In the rows, zero is written as 128.
Turns, then the turns between two rows, first turn first; the first pair answered
lagi (before |-> after):
[ 98 181 140 184 150 165 105 157 126] |-> [ 88 130 164 198 108 159 113 141 110]
[139  98 140 151 112 163 120 106 105] |-> [132  78 114 138 110 133 122  94 124]
[106 125 122 127 128  98 122 131 157] |-> [111 150 123 125 147 106 122 142 152]
[105 117 163 167  93 136 145 155 132] |-> [101  97 138 156  91 105 144 143 148]
nize (before |-> after):
[138 162  78 129 124 124 170 156 152] |-> [145 189 130 111 115 124 160 169 126]
[165 169 121  83 165 154 121 119 122] |-> [135 125  62 141 138 138 174 140 156]
[128 165 165 156 133 143 127 153 125] |-> [138 154 124 139 173 153 107 121 146]
Vok (before |-> after):
[132 144 133 127 113 125 158 155 124] |-> [137 149 122 135 145 157 139 144 132]
[136 137 132 151 136 169 115  97 131] |-> [127 125 156 136  81 117 141 117 123]
[113  89 125  83 147 105  91  90 123] |-> [111  89 129  86 145  99  95  93 122]
nam (before |-> after):
[ 94 111 139 169 123 136 118 138 137] |-> [107 121 139 170 140 163 113 129 130]
[122 118 152 130  88 122 137 149 111] |-> [130 137 158 133 102 148 131 151 102]
[112 102 129 170 128 153 134 118 138] |-> [107 109 131 171 123 146 135 121 139]

Between the rows of a pair lie 2 to 3 turns.
[ 98 126 189 102 144  83  37 100 131] |-> [ 78  85  96 149 152  73  77  98 185]	lagi, nize
[ 92  96  82 153 120  91 152 132 167] |-> [134 144 124  77 176 113  80  93 136]	nize, nize
[131 142 133  78 144  91 124 127 138] |-> [145 122  93 106 170 133 130 111 150]	lagi, lagi, nize
[133 156 137 114 139 126 138 146 122] |-> [143 136 116 111 154 138 128 117 128]	lagi, nize
[158 162 152  66 126 128 115 126 121] |-> [152 104  79  98 142 135 131  99 157]	lagi, nize
[128 144 170 121 118 145 103 144 102] |-> [109 105  96 154 115 122 138 147 149]	nize, nize, lagi
[184 138  86  98 160 132 135 109 122] |-> [153 130  81 147 118 114 184 155 131]	nize, lagi
[ 88 162 131 191 140 160 122 151 143] |-> [102 159 111 175 172 169 102 126 148]	nize, nize
[ 90  56  92 170 134 113 132 107 194] |-> [133 122 174  86 178 137  52  80 142]	nize, nize
[140 146 157 120 118 134 136 136 119] |-> [125 119 138 127 107 105 144 134 140]	nize, nam, nize
[ 97 115 163 172 102 118 123 132 116] |-> [110 130 172 123 121  96  90 113 115]	lagi, nize
[122 120 157 165 109 138 145 162 150] |-> [150 105 128 112 161 135  96 107 164]	nize, Vok, nize
[142 162 167 117  88 115 168 173  90] |-> [175 137 136  56 144 110 111 101 100]	lagi, nize
[144 163 118  95 161 128 119 134 136] |-> [144 128  87 132 161 152 132 123 144]	lagi, nize
[150 127  81 102 187 116 111 123 142] |-> [152 108  94 163 170 177 130 125 117]	lagi, lagi, nize
[179 118  54 104 208 157 151 106 147] |-> [152 119  85 188 142 187 212 165 121]	lagi, nize
[143 195 137  90 132 135 113 158  97] |-> [142 172  92 145 122 171 156 170 108]	nize, nize, nam
[101 100 102 165 127  94 125 128 155] |-> [127 132 132 109 170 111  72 102 132]	nize, nize
[162 224 102  97 155  82 144 162 174] |-> [150 224 113 117 133  76 163 181 172]	nize, nize
[139 152  69 104 142 137 115 121 149] |-> [121 189 106 128 133 144 121 156 138]	nam, nam, lagi
[157 115 102 106 120 154 148 106 118] |-> [148 113 110 137 111 169 150 110 117]	nize, Vok, Vok
[132  77 162 170 126 159  87  87 131] |-> [ 94  91 148 188  87  98 134 140 156]	lagi, lagi, nize
[130 143  75  94 151 127 127 118 151] |-> [129 137  72 135 131 160 160 139 140]	lagi, nize, nam
[152 121 127 100 103 101 147 135 116] |-> [153 114 109 100 113 101 145 127 127]	nize, nize
[ 91 145 173 172 133 131 105 147 138] |-> [108 130 171 158 156 147  79 114 134]	nize, lagi
[136 107  84 127 138 117 132 100 143] |-> [153 156 123 116 158 156 112 112 114]	nize, nam, nize
[104 156 127 112 124  81 116 133 142] |-> [102 148 115 117 123  81 121 133 146]	nize, nize
[ 62  86 120 139 124  68  99 110 156] |-> [ 53 147 138 150 122  67 121 166 155]	lagi, nize
[124 140 153 131  85 119 170 167 104] |-> [138 109 153 128  75 136 167 139  90]	nam, lagi
[107  81 117 128 135 118  95  82 142] |-> [ 97 138  92 122 160  92 111 127 168]	nize, lagi, lagi
[155 160 106 100 151 103  87 105 133] |-> [135 168  76 151 135 106 133 145 152]	nize, lagi
[141 168 163  92 133 144 126 133 110] |-> [146 109 106  99 149 147 120  86 138]	lagi, nize
[124  95 143 163 121 156 119 116 121] |-> [110 110 100 140 149 108 118 123 162]	nam, lagi, lagi
[ 92 142  96 114 156  62 109 142 193] |-> [145 182 138  72 186 130  75 118 135]	nize, nize, nam
[123 178 123 108 115 110 136 151 155] |-> [137 189 141 116 122 144 128 152 136]	nize, lagi
[130 147 167 112  99 107 137 160 102] |-> [160 151 136  92 161 144 106 119 109]	nize, lagi
[108 136 133 126  75  90 131 125 124] |-> [132 160  98 116 151 144  97  99 140]	nam, nize
[122 118 189 108 127 139 108 118  67] |-> [118  61 123 100 138 106 106  80 107]	lagi, nize
[174 155  86 120 117 161 185 155 101] |-> [170 136 119 122  90 163 182 146  80]	nize, lagi
[113 121 175 178 128 130 115 130 123] |-> [123 109 161 153 150 133  89 102 127]	nize, lagi
[103  83 116 154 144 140 110 106 144] |-> [110 138 169 122 149 140  86 122 113]	lagi, nize, nize
[132  73  90 139 112 151 148 111 125] |-> [118 134 122 152  92 146 175 172 116]	lagi, lagi, nize
[154 154 107  91 168 133 105 135  98] |-> [154 143 123 120 126 159 143 158  75]	nize, nize, nam
[129 139 206 111 117 129  84 101 105] |-> [ 95 105 113 196 101 125 161 143 161]	nize, lagi, nize
[123 188 184 122 165 148  88 122 127] |-> [119 155 111 174 188 177 114 115 161]	nize, lagi
[141 116  91 145 144 163 125 117 157] |-> [125  90 100 156 103 141 135 118 151]	lagi, lagi, nam
[ 85 110 162 212 136 181 112 124  83] |-> [107  89 172 179 131 184  99  94  70]	nam, nize
[118 165 120 137 169 129 128 143 140] |-> [114 153 157 157 131 137 138 152 117]	nize, nize, lagi
[101 113 209 150 110 159 137 118 118] |-> [ 91  73 160 125 129 107 115  82 157]	nize, lagi, nam
[119 122 107 113 109 121 138 156 148] |-> [126 148 122 101 120 134 130 160 133]	lagi, nize
[142 106  99  79 164  95  82  77 142] |-> [105 104  63 171 126 101 163 144 170]	lagi, nize
[150 208 208 118 182 207  68 136  97] |-> [131  24 167 107 110 124  55  32 117]	lagi, lagi, nize
[119  85  82 118 131  79 149 109 150] |-> [128 133 150  71 142  73 107 109 116]	nize, nize, nam
[136 129 149 162 121 152 147 149 100] |-> [149 106 152 139 134 154 122 113  95]	nize, lagi
[116  77  97 141  85  90 162 133 143] |-> [153 154  63 117 167 138 147 147 152]	lagi, lagi, nam
[150 183 143  91 156 184 101 131  90] |-> [135 135  65 155 158 204 143 133 128]	nize, lagi
[125 148 111 114 181 123 110 170 146] |-> [119 159 146 122 155 116 121 187 132]	nize, nize
[130  77  75 155 145 146 107  94 170] |-> [110  95  68 157 143 115 111 119 190]	lagi, nam
[120 100 157 158 117 130 137 120 134] |-> [132  94 136 146 146 136 117  99 141]	nize, nize
